In the rows, 128 means zero.
The rows of A fall into 3 groups, and each row is roughly a mix of its group's hidden directions.
A:
[[150  93 168  85 106 154 131 151 130 138 134 135]
 [143 117 110  81 124 123 163 168 131 111 154 110]
 [139 122 102 135 122 192 106 125 117 138 163 132]
 [121 144 135 134 178 146 150  85 162 116 118 138]
 [141 146 179 129 109 144 120  97 132 132 136 175]
 [153 111 144 137 173 102 128 106 144 175 123 118]
 [124 153 120 161 155 115  79  88 128 139 113 134]
 [162 114  73 139 122 118 104 104 150 141 106 116]
 [149 155 120  96 123  85 124 134  86  95 127 130]
 [112 136 112 155 149 132 170 166 138 164 116 105]
 [141 177 132 111 136 148 161 159 136 117  97 106]
 [114 142 112 166 120  77  97 157 116 139 118 137]
 [132 135 138 160  74 131 152 116 153 142 150 159]
 [147  96 143 114 109 120  86 157 159 139 136 160]
 [138 104  82 122 176 137 144 107 140 122 154 145]
 [195 118 112 115 140  97 127 152 129 111 128 136]
 [118  83 121 112 102 132 156 155 140 135 173 142]
 [114 162 132 108 149 135 138  95 119  87  98 158]
 [154 113 105 110 113 124 132 173 129  94 165 104]
 [130 118 111 117 120  87  90 119 140  85 113 160]
 [145 102 181 116 105 144 104 119 140 150 153 148]
 [133 116  82 116 119 129 101 108 176 145 148 107]
 [157 151 131 114 114  98 137 138 122  73 119  95]
 [131 124 165 135 122 147 115  87 108 159  94 158]
 [123 122 141 104 174 143  84 112 102 116 157 126]
 [103 130 138 122 100  94 159 142 112 150  87 158]
 [157 156 141 128 105 174 140 117  92 114 123 156]
 [ 95 136  85 123 105 121 109 113 168 146 128  98]
 [116  98 132 124 142 135 180 132 160 167 139 148]
 [136 130  92 140 126 150 155  83  92 151 123 107]
 [122 150 102 130 138 139 103 107 120  74 140  90]
 [134 135  97 149 148 140  69 101 110 107 127 133]
 [157 117 131 121 125 173 168 148  98 128 151 105]
 [166 123 171 109  99 117 162 120 154 141 133 144]
 [116  95 177 105 127 120  98 125 169 130 140 120]
 [130 131 116 155 142  80 145 109 158 157 113  95]
 [156 127 112 111 174 147 130  84 144 156 143 130]
 [126 118 111 140 187  82 109 135 118 119 126 111]
 [124  98  96 124 150 155 157 131 172 115 152 110]
 [136 142 128 134 113  85 110 113  94 106  89 159]
 [ 90 148 174 123 135 129 177 144 114 114 129 127]
 [133 116  94 129 159 133  86 106 160  98 152 129]
 [117 142 135 163 158 102 105 121 101 171 102 135]
 [127 117 140  79 141 143 109  95 125 175 139 114]
 [ 97 109 166 132 108 152 164 127 132 166 132 150]
 [138  82 142 101 141  80 121 159 140 115 126 132]
 [123 114 200 112 134 110 145 144 118 112 121 136]
 [177 126 102 152 173 123 153 122 142 145 121 118]
 [140 112 162 100 123 136 179 117 142  94 106 118]
 [134 114 134 159 154 170 129 120 175 114 158 130]
 [113 170 125 137 144  91 128 142  93 106 120 165]
 [130 123 133 109 167 126 116  86 146 180 131 115]
 [110 156 115 195 127 125 130 106 132 150 138 143]
 [147 106 157 172 132 146 167 160 137 112 142 124]
 [137 139 129 103 124  79  83 147 122 148 123 160]
 [164 128 140 148  95 165 139 154 104 126 158 151]
 [124 119 177 104 139 107 141 161 165 131 128 156]
 [137  99 147 167 118 105  88 158 148 150 140 126]
 [167 154 113 126 137  72 116 134 112 117  99 128]
 [153 124 130  92 118 144 122 104  76 131  90 136]
 [ 96 114 122 112 125  92 109 102 150 101 128 172]
 [156 144  95 153 144 130 131 111  82 144  93 141]
 [122 133 129 150 124 157 121 143 101 153  65 124]
 [155 170 146 102 128 152 152 127 119 116  83 120]
 [152 132 120 107  96 116  91 168  98 100 117 122]
 [121 141 140 104  98 138 176  94 139 124 125 166]
 [147 134 173 114 108 111 176 125 139  97 139 112]
 [ 90 163 139 128 130 155 127 145  99  98 150 159]
 [158 143 179 122 136 118 159 125 129 130 113 172]
 [108 149 128 114 134 144 163 106 157  74 115 136]
 [145 147 101 143  74 137 134 120 131 125  88 100]
 [103 155 127 153 139 138 148 115 123 158  70 133]
 [162 110 103 114 138 174 139 101 133 159 148 110]
 [110 118 181 139 138  80 119 139 151 115 107 133]
 [107 129  84 147 173 117 122 101 160 144 118 134]
 [ 92 106 136 122 131 144 183 104 158 120 146 136]
 [115 150 147 102 151 164 161 161 149 147 139 107]
 [110 134 180 135 119 110 140  89 121 145 127 168]
 [144 123 132 122 174 125  90  99 111 136 155  93]
 [110 121 163 131 100 101 122 122 169 139 103 165]
 [152 153 145 152 154 154 131  86  97 121 147 108]
 [ 88 146  82 121 104 156 161 122 124 118 109 126]
 [142  97 112 140  91 120 120 158 137 103  81 143]
 [140 121 161 154 156 107 145 173 149 155 146 138]
 [ 84 122 144  97  96 108  93 139 145 144 141 109]
 [ 96 145 138 140 141  97 128 107 166  97  89 134]
 [109 128 172 115 111  86 123 159 116  95 118 144]
 [ 95 158 106 124 135 106  72 118 138 122 133 153]
 [152 112 104 144 100 135 125 144  99  87  86 131]
 [141 101 105 172 144  94 113 134 126 153 144  94]
 [132 117 173 151 141 139 148 119 133  91  84 139]
 [131 105 131 145 151 176 168 114 124 161 150 134]
 [147 118 134 138 160 167 158 118 154 139 166 101]
 [123 146 145 163 117 140 160  91 107  96 102 108]
 [ 91 152 148 173 140 110 164 150 132 111 114 130]
 [143 127 141  64 129 160 153 128 108 106 125 133]
 [116 133 131 158 153  90 131 119 129 183 106 108]
 [119 105 105 120 111 126 148 194 139 111 148 124]
 [ 96 143 170 111 149 120 181 126 144 117 131 120]
 [161  92 167 118 106 159 145 150 108 108 134 128]
 [151 115 108 109 156 145  81 130 132 128 176 136]
 [121  86 115 121  73 121 116 163 148 119 134 129]
 [174 126  97 161 122 132 149 143  96 136 129  95]
 [129 140 121 103 171 145 119  71 151 138 125 136]
 [161 111  87 136 124 108 116 144 155 150 169 115]
 [ 99 143 112  97 113 139  88 103 128  95  95 122]
 [149 100 147 141 140 101  96 117 120 174  98 119]
 [112 127 111 103 123  89  91 116 144  83 132 149]
 [149  92 129  97 100 133 109 178 128 134 139 151]
 [128 114 164 113 105 104 186 136 145 135 121 149]
 [129  99 105 139 144  96 110 118 144 144 167  86]
 [116 124 159 145 117 116 120 136 165 133 180 162]
 [165 148 189 131 104 116 115 135 107 139 127 127]
 [125 132 177 117  99 166 131 117 138 150 131 167]
 [183 100 149 123 123  97 134 145 134 121 166 127]
 [111 138 132 132 173 122 130  97 164 167 156 131]
 [ 87  77  97 128 111 142 127 133 128 157 147 118]
 [ 91 156 136 109 109  90 109 152  91 120 123 144]
 [136 117 123 168  73 117 118 141 160 141 152 125]]
One row of each group comes first, with its name. Which group is each row after those in?
[105 146 162 167 116 111 132 109 147 153  87 130]  (87)
[108 167 138 125 159 131 167 113  87 142 108 136]  (5)
[148 139 130 133 119 145 106  68  91 127 102 134]  (75)

[117 150 127 115 104 144  88 128  87  88 139 107]  (87)
[166 142  87 137 165 126 113 151 120 160 125 107]  (87)
[121 156 135 134 151 102 184 119 128 167 117 116]  (87)
[121 176 141 127 119  85  87 132 122 135 106 110]  (87)
[103 123 165 107 124 140 137 140 162 168 166 123]  (87)
[177 111 181 128 120 120 135 113 123 153 128 151]  (75)
[167 162 114 171 136 100 158 117 131 130 141 112]  (75)
[180 124 148 101 133 100 150 125 102 115 146 156]  (87)
[162 131 167 119 159 151 130 114 118 170 128 101]  (75)
[115 147 109 113 116 103  89 132  81 165 119 133]  (5)
[ 94 133 170 118 109 129 151 165  93 138 144 119]  (5)
